Named turns come first, each shown by rows before and after it. Which turns, in which order, take the first row of each pair that follows to the second? Write the first one first, as in the answered first pair.
G:
[ -3  20 -20 -13  12 -12  -4 -11  -6  23 -27 -14  15   7  -5   4  -4 -11
  19  22  24   6 -11 -27  -9 -18   2   2   2 -16 -12  26 -10 -38  -3  -9
  28 -15   6 -15  -1  -7  21 -14   8   7] -> [  3  24 -16 -17  20 -19 -12  -7 -12  24 -22  -9  17   4   4   3  -9  -5
  14  26  19   1 -19 -21  -9 -12  20  -5   1 -12 -12  27  -9 -33  -2  -4
  22 -11   3 -15   5 -13  20 -19  10  15]
[ 13 -13  44  -9 -16  27   5 -10  17 -14  12 -12 -13  25  10   5   8 -12
   8 -26   1  -4 -11 -26   4   7 -17  12  18   3   7 -12 -14   2 -31 -22
 -27  -9  50 -20 -10  10  19  21 -13 -11] -> [  2  -9  22  -8  -8  37   7  -7  18 -18   4 -18  -4  36   0  10  -1  -5
   7 -26   9   7  -8 -30   3 -16 -24  19  12  -5   5  -5 -17  -2 -32 -34
 -15 -15  43 -28 -12   8   8  26  -9 -13]
[  3   7 -13  -2   9  -7 -15   3   8  -7  -9  -7  14   5  -5  13 -16   5
  -9   2   0  11  -7  10  -8 -10   5  -6 -10   4  -9   9  -7   7  -8   1
  14   1  -6   1   7   3  -5   5   4   2] -> [  9   4  -7  -3   8 -14 -17   1   0  -7  -2   0  12   2   2  11 -14   4
 -12   2  -4   4 -14  14  -4   4  15  -8  -5  11 -11   9  -7  10  -8   3
   8   5  -2   5   3   2   1   4   4   8]
R:
[ 21  -6  32   7 -34 -15   8 -25  -6 -18  -7  18 -21 -11   4   2  33 -16
   4  -3 -19   0  -2  18  -9  21   2 -21 -15  23 -19 -32  -6  30   7  12
 -20  23  28   4  -5  17   9  -6 -16  -1] -> [ 18   5  17   2 -15 -26  -1 -14 -13 -12  -5  20 -15 -13   6   0  18  -6
 -10   7 -22  -5 -19  30 -12  22  23 -27 -24  26 -21 -32  -7  27  13  20
 -18  33  14  12   7  15  -3 -13  -6   9]
[ 42 -25  33   4 -15  -1   0 -10  -8  -6  -1  23   0  -9  27  -5   8  -3
  -1 -18 -20  -1  -3  -1  11  20  12  -7   4  18 -13 -17   1  54   9   1
 -12  14  26 -10   0  -6  -3  -2  15  17] -> [ 43 -23  22   2  -7  -9  -6  -8 -11  -3   2  23   1 -15  29  -5   1   6
  -7 -13 -21   0 -14   8   5  21  23 -14   2  22 -14 -16   2  47  11   2
 -10  17  18  -5   4  -4 -10  -6  20  20]
[ -9  -2  -7  -9  14   3  -2   5  -5 -13   0 -22  13  17  -1  13 -18  12
   8  -3   6   1  -5 -12  -3 -24  -2  12   2 -12  12  14 -10  -6 -13  -1
  -2 -12   8 -10   3  -4   2  15  17   2] -> [ -8 -10   2  -3   6   8   6   3  -2 -18  -2 -24  11  17   4  16  -6   6
  13  -7   6   3   1 -17  -4 -22 -11  16   3  -8   8  10 -10  -2 -13  -2
  -3 -12  17 -10   1  -3   6  15  10  -4]
[-18   9 -14   2   9   5  -6  -4   4 -14   1   3  -7 -18 -10 -18   4  10
   1   5   1  -6   6  -8   4   1 -15  11  -1   4  -5  17   7 -18   7 -12
  19   0  -7  17  18  -2   8   0   2 -23] -> [-16   9 -16   0   7   7  -9  -4   3 -16   0   1  -2 -16 -11 -18   7   9
   1   5   0  -6   5  -4   4  -1 -11  12  -3   7  -3  17   2 -15   8 -12
  17  -4  -9  17  16  -7  10   2   3 -23]
J:
[  7  -7  24 -29 -21 -18  -1  -5   1  21  12  -8 -30 -13   4  -7  -1 -11
   8   1 -13 -24  11 -18   5  27  13 -14  13   9  10  -6   7 -16  -4   9
 -10  -6 -15   7 -16   1  33 -27 -26   4] -> [ 11 -12  28 -28 -25  -6   8  -9   6  13   9  -9 -28  -7   5  -7   9 -16
   9  -6 -11 -19  18 -27   6  22   2  -7  17   7  10  -5   7  -8  -5   0
  -5 -13  -3  -2 -26   3  36 -22 -28   2]
[-44  10 -30   4 -12 -10  26  -8  18  -1 -12   0 -14  -6 -36  -6  35  -8
   7   2   8  -5   8  10 -13  -1 -19   1 -20 -11 -16 -19   0 -23   9  12
  10   6 -15  16  11  24  10  -3  -3 -11] -> [-39  20 -34 -13  -6  -6   9   4  16   7  -4 -17  -8   7 -38   1  10   1
  12   1  18 -12   9  -8  -4  -4 -14  10  -3 -31  10   3   2 -48  -4   5
   7  -9 -20  11   8   5  15   3   3 -14]
[  8   0   3 -26   5   2  -3   6  -5  -6   7 -11  13   8  25  10 -19  10
 -14 -13  15 -17  -5 -17  16 -22   9   3  18 -19  14   5  15  -1  -2 -12
 -10   2   7 -12   0  -6   3 -13   1  -4] -> [  4 -15  10  -6  -5   4  12 -11  -3 -18  -1   3   8  -5  27   5  10   3
 -16 -15   3  -6  -1  -3   9 -14  -7  -5   4   2 -10 -22   7  33   6  -4
  -8  17  20 -12   0  12   2 -15  -6  -3]
[  1 -11   9  27 -38  -7   6 -11  11  11 -19  -1 -10  -2 -10  10  17  -5
  31 -13   0  -9  16 -18  10 -11 -23   0  17  -4  -8  10  13 -19  -4  -6
   0  -9  -5  11   5   0  41   7 -14 -14] -> [ -8  -7   0  27 -31 -21   0  -6  10  16 -16   7 -20 -12 -14  11  22  -2
  22  -1 -10 -14   2   2  -2   2  -9  -8   5  12 -19   1  11 -20   3   9
  -1   6 -19  27  14   7  34  -7 -10  -9]
W:
[ 29   3  29 -34  -8  22  -8  35  14   2   3  25 -30  -3  15  22 -32   8
 -15  -6 -25   8 -15   2   9   3  39   1  -4 -38  50  -6  39 -17  -7  29
 -27  -2 -17  11  -4 -28  18   8   3  43] -> [ 29   0  33 -36 -11  23  -5  31  13   1   4  24 -27   1  20  20 -30   7
 -15  -8 -23  12 -13   1  10   1  37   0   0 -40  46  -6  34 -10  -5  28
 -26   1 -13  10  -7 -28  16  12   3  47]
[ -3  -4   2   1   3  12  -1  -7  -5   1  -3  -9   0  11  11   5  -3   4
   9 -21   8   8  12 -19   4 -18 -21  11   2 -12  -7   0  -1  16   1 -13
  -2 -13   9 -20 -12  -7   5   7  -2  -2] -> [  3  -7  -1   1  10   6  -1  -7  -6   0  -4   1   3  10  19   7  -4   6
   2 -19   1  12   5  -7  -2 -20 -13   5  -7  -1 -15  -5  -5  32   3 -13
   2  -4  11 -23 -10  -1  -2   3   2   3]
[  6   3 -22   4   6 -20  -7  -2  -7  15  11   2   1  -7   3 -13   3   1
 -14  24 -20   5 -19  31  -5   6  17   4 -17  15   1   6   5   2  -4  12
   5  18   3   1  18   2  -5 -14   6  10] -> [ -1   8 -20  -2   1 -19  -5   6   0  22  13 -11 -10  -2 -10 -13   5  -4
  -9  21 -15  -5 -12  27  -4   9   9   8 -11   7   8  13   6 -19  -7  18
   2  17  -4  10  18  -1   7 -14  -1   5]
[-17  -4  36 -16  24 -23 -22  -5  18 -15   2  10  -3 -20  -9  -1  10  -1
  -1 -34 -12 -10   0 -16 -13   4  27 -10  19  14   0   9  11  23   7  23
   2   0 -13 -21  10  28 -21 -20  22   9] -> [-18   1  31 -18  24 -26 -26  -2  19 -10   3   4  -5 -25 -15   1  13   0
   0 -31 -11 -12  -1 -15 -17   3  26 -12  20  13  -1  11   9  13   7  28
   3   1 -20 -18  12  29 -17 -23  18   7]
Pairs:
Between the rows of a pair lie two turns.
[ -7   6 -12  -3   2  11 -11   6  -8 -12   0  -6   3  -2  -3  -6  -5  13
  -8 -11  12  16   5  -8  -3 -15 -11   8 -13  -3   5  15   3  -7  -3  -7
  -2  -9   0 -12 -11 -14 -14   2   0  -2] -> [ -8  10 -20  -3   9  -1 -13  10  -8 -10   5  -2   2  -9  -5  -8  -3  17
 -18   0   7   6  -4   7  -6  -5   3  -2 -16   5   0   7   2 -15   1   7
  -3   1 -12   1  -1 -12 -15  -6   6   1] => J then J
[ 14  -7   0   8  -1  23   6 -14  -4 -33   2  12  34  12  15  -2   0   7
  12 -22   9   3  -4 -10   4   0   6 -12  -2  15   0 -16   8  34   4 -13
   4   8  25 -34 -23 -15 -20  19  10  15] -> [-12  17 -22   0  12 -15  -7   5  -1 -13   9   8  14  -9  -6  -4   4   9
  -4  14   0 -23 -29  20 -14  22  38 -24 -10  21   0 -14  14 -15  13  21
   1  27 -16   7   6  -8 -18  -4  19  23] => J then W
[ 15 -15  22  29  -5   2  13 -19 -26  -8   2  17 -12  11  -5 -27  31 -52
   9  -1   7 -15  21   3 -15  68  12   1 -19   5 -14 -35 -19   8   4  15
   7  -4   8  13 -10  42  21 -21 -23   4] -> [-18 -10 -25  36  17  27  27 -12 -15 -15 -16  10   6  28 -25 -15  14 -34
  10  -1  33  10  33  -9 -26  13 -17  14 -37 -22 -16 -26 -25  -5   0  -7
  29 -28   1 -10 -15  46   3  -5 -23  -8] => G then G
[ 35  45  13 -34  41  11 -45  56 -14 -16  23  21  39  12 -17  19 -14 -19
 -14  -3  16 -26   1 -25  -7   2  25  10  25 -43  -1  40 -12 -34  -5  12
 -10 -29 -15 -10  -4 -34 -14   5  -7   2] -> [ 32   5  15   5  26  41  -5  15 -15 -50   2  49  47   3 -12  17  30 -34
  -7 -28  10  13  28 -18 -11 -18 -29  11  -8 -19 -45   0 -29  40   5  -2
   3 -27  28 -44 -20  -3 -24  18 -21   0] => J then G
[ 15  -6   8 -12 -20 -17   0 -10   2  -9  15  11  -7   4  21   3  14   7
  -6  15 -11  -3  -6  -2  -4  11  14   1   7   5  -2  12   5  26   8   8
  -6  -2  14   6   2   3   3 -22   0  19] -> [ -4  -9   7  -2 -28  -3  16 -15   9 -14   7   1  -8  12   7   4  27   2
   7   9  -3   7  13 -16  -1  -7 -14  11   4   0  -4  14   3  21   7   1
   3 -12  16   3  -4  10  13 -13 -11   0] => G then G
[  2   4 -21  -5  29  11  17  -7  -2 -17 -16  11  29  18  -9   9  -1  12
  -4   5  12  33   6  14 -35 -41 -19  23   1   4  -1  -1 -22   2 -10  -9
  31 -10  12  -5 -13  24 -21   9  11 -10] -> [-10  21 -29  -8  31  -2  13   4   5  -7 -10   6  20  12 -19  10   1  13
  -7  22  11  20  -2  22 -43 -26 -10  23   4   8  -1   2 -16 -28  -9   5
  27  -1  -9  21  -1  29 -19  -7  12  -9] => J then W
[-12  -4  -9 -14 -21  11  29 -12 -13  -3  16   0 -15   2 -21 -33 -14   2
  21 -16  10  15  16   1  16  15 -23 -14  15 -24  21  -1   8 -43  15   9
 -10  -4   7  12  -7 -16   9  19   8 -15] -> [-26  -9 -25   2 -13  14  36 -17 -10  -8  10   6 -15  -3 -27 -32  -3  -1
  13 -13   8  31  18  15   8   5 -34 -18   0 -17   3 -14   4 -24  19  10
  -3   0   5  11  -4  -3  -4  19   6 -13] => J then G
[  1  14 -15  -9  68   5 -18  18 -11  23   6   6  15   5  15   0 -43  20
   1  -2  16  -1 -16   6   7 -29  27 -10   0 -19   5   5  12   4  -7 -16
  -8  17   7 -23   4 -17 -17   9  22  16] -> [ 16 -11   9   9  55  13  -3   0 -12   9  -1  23  13  -1  29  -9 -18  10
   8 -14   7  11  -9  10  13 -22   8 -16  -8  -1 -15 -17   8  49   1 -21
  -4  21  36 -37  -8  -9 -13  12  18  16] => J then G
[-36  -5 -37  20  17   0  16   0 -33   8 -23  -8 -15 -26 -35  -4   8   0
  -7 -12  28 -14  22   1  -8   1  11   6 -45  14 -14   5  11  10   9  14
 -17  20 -20  -7  26  53  -9  -4  -5  31] -> [-30 -14 -25  20   5  23  23  -8 -28  -3 -25 -16  -9 -10 -33  -2   2  -4
   3 -35  38  -3  45 -27   4 -12 -13  17 -32   1  -7  14  12  21  -3  -7
 -15   2  -5 -28  10  46  -3  18 -14  21] => J then J
[  0   6   7  -3   9 -29 -24  -6 -23  -5 -20  23   4   2  22  11 -17  15
 -15  13   6  -5 -29  15   1   4  20  -8 -22  20  -9 -13  -7  19  19   5
  -1  16  -4   0  30  25 -17 -35  -7  23] -> [ 10 -14  21   9  -5   1  -8 -22 -23 -19 -32  21  10  13  28  12 -13   9
   0 -11  18  12  -6  -6   7 -11 -11   4 -19  12 -10 -19 -13  45  14 -13
   1   0  23 -26  10  20  -8 -13 -18  16] => J then J
[ -7 -16  -7  24 -14  18  32 -19   5 -13 -14  17  20   5   6  10  14   9
   0 -13  -3  28  10  -7   5 -21 -20  -6 -19   7 -36 -30 -12  46   0 -15
  16  -2  22 -28 -14  13 -14   3   1  -9] -> [ -2  13 -14  -6   1  15   1  16   8   4   0 -11  26  24   0  18 -34  27
   3 -10  21  10   5 -37  13 -30   8   9  11 -29  12  13  -2  -2 -16 -31
  11 -27   0 -29 -15 -24 -11  12  14 -11] => J then J
[-11   4  -7   3  -6  26  23   7   9   3   1 -10  -6   4  -8   1  13 -10
  18  -5  11  10  27 -15 -13 -14 -38  15   8 -14  -3  13 -14  -2   6  -7
   2  -8   5   2 -12   5   8   7 -19 -25] -> [-19   3 -33  12  13  10  21   7   5   2  -8   7   4 -10  -9   3  11   1
  -1  12   3  18   6  15 -23 -18 -22   1 -13   0 -23  -2 -25  15  15   2
   7   5  -1   6   3  21 -19  -5  -6  -9] => G then J
[ -1  -6  -4 -25  20 -32 -15   0 -15   6   7 -10   1  16  13 -14  -5  12
  12   8  -7 -24 -25   4  -6   0  26  -4   5  14  11 -12 -11 -14  28  -4
   9  25   0  21   3   6  -4  -3 -11  -3] -> [  0 -22   2 -11  10 -16   3 -14 -17  -8   3   0   0  11  16 -18  13   0
  14  -4  -8  -9 -10   6  -3  -5   3  -6  -8  24  -8 -24 -20  11  32 -12
   9  26  18  12  -4  17  -3   3 -19  -9] => J then J
[  5   1  26  -3 -16  18  11  10   2   1  -7  -8 -12   2  -6 -11  -2  -5
   6   3  -7 -10  18 -11   3   8 -16  10  17 -13  19  20  11  -7  -7   7
  -4  -4  -3   0  -8 -19  27   1 -10 -13] -> [-12  -5   7  16 -11  14  22  -3   4  -7 -18   5 -14 -12 -15 -12  19  -6
  -3  11 -14   5  13  12 -15   2 -23   1 -11   8 -11  -3  -1  16   2  15
   3  11   1   6   5   4  13 -10 -10  -8] => G then J
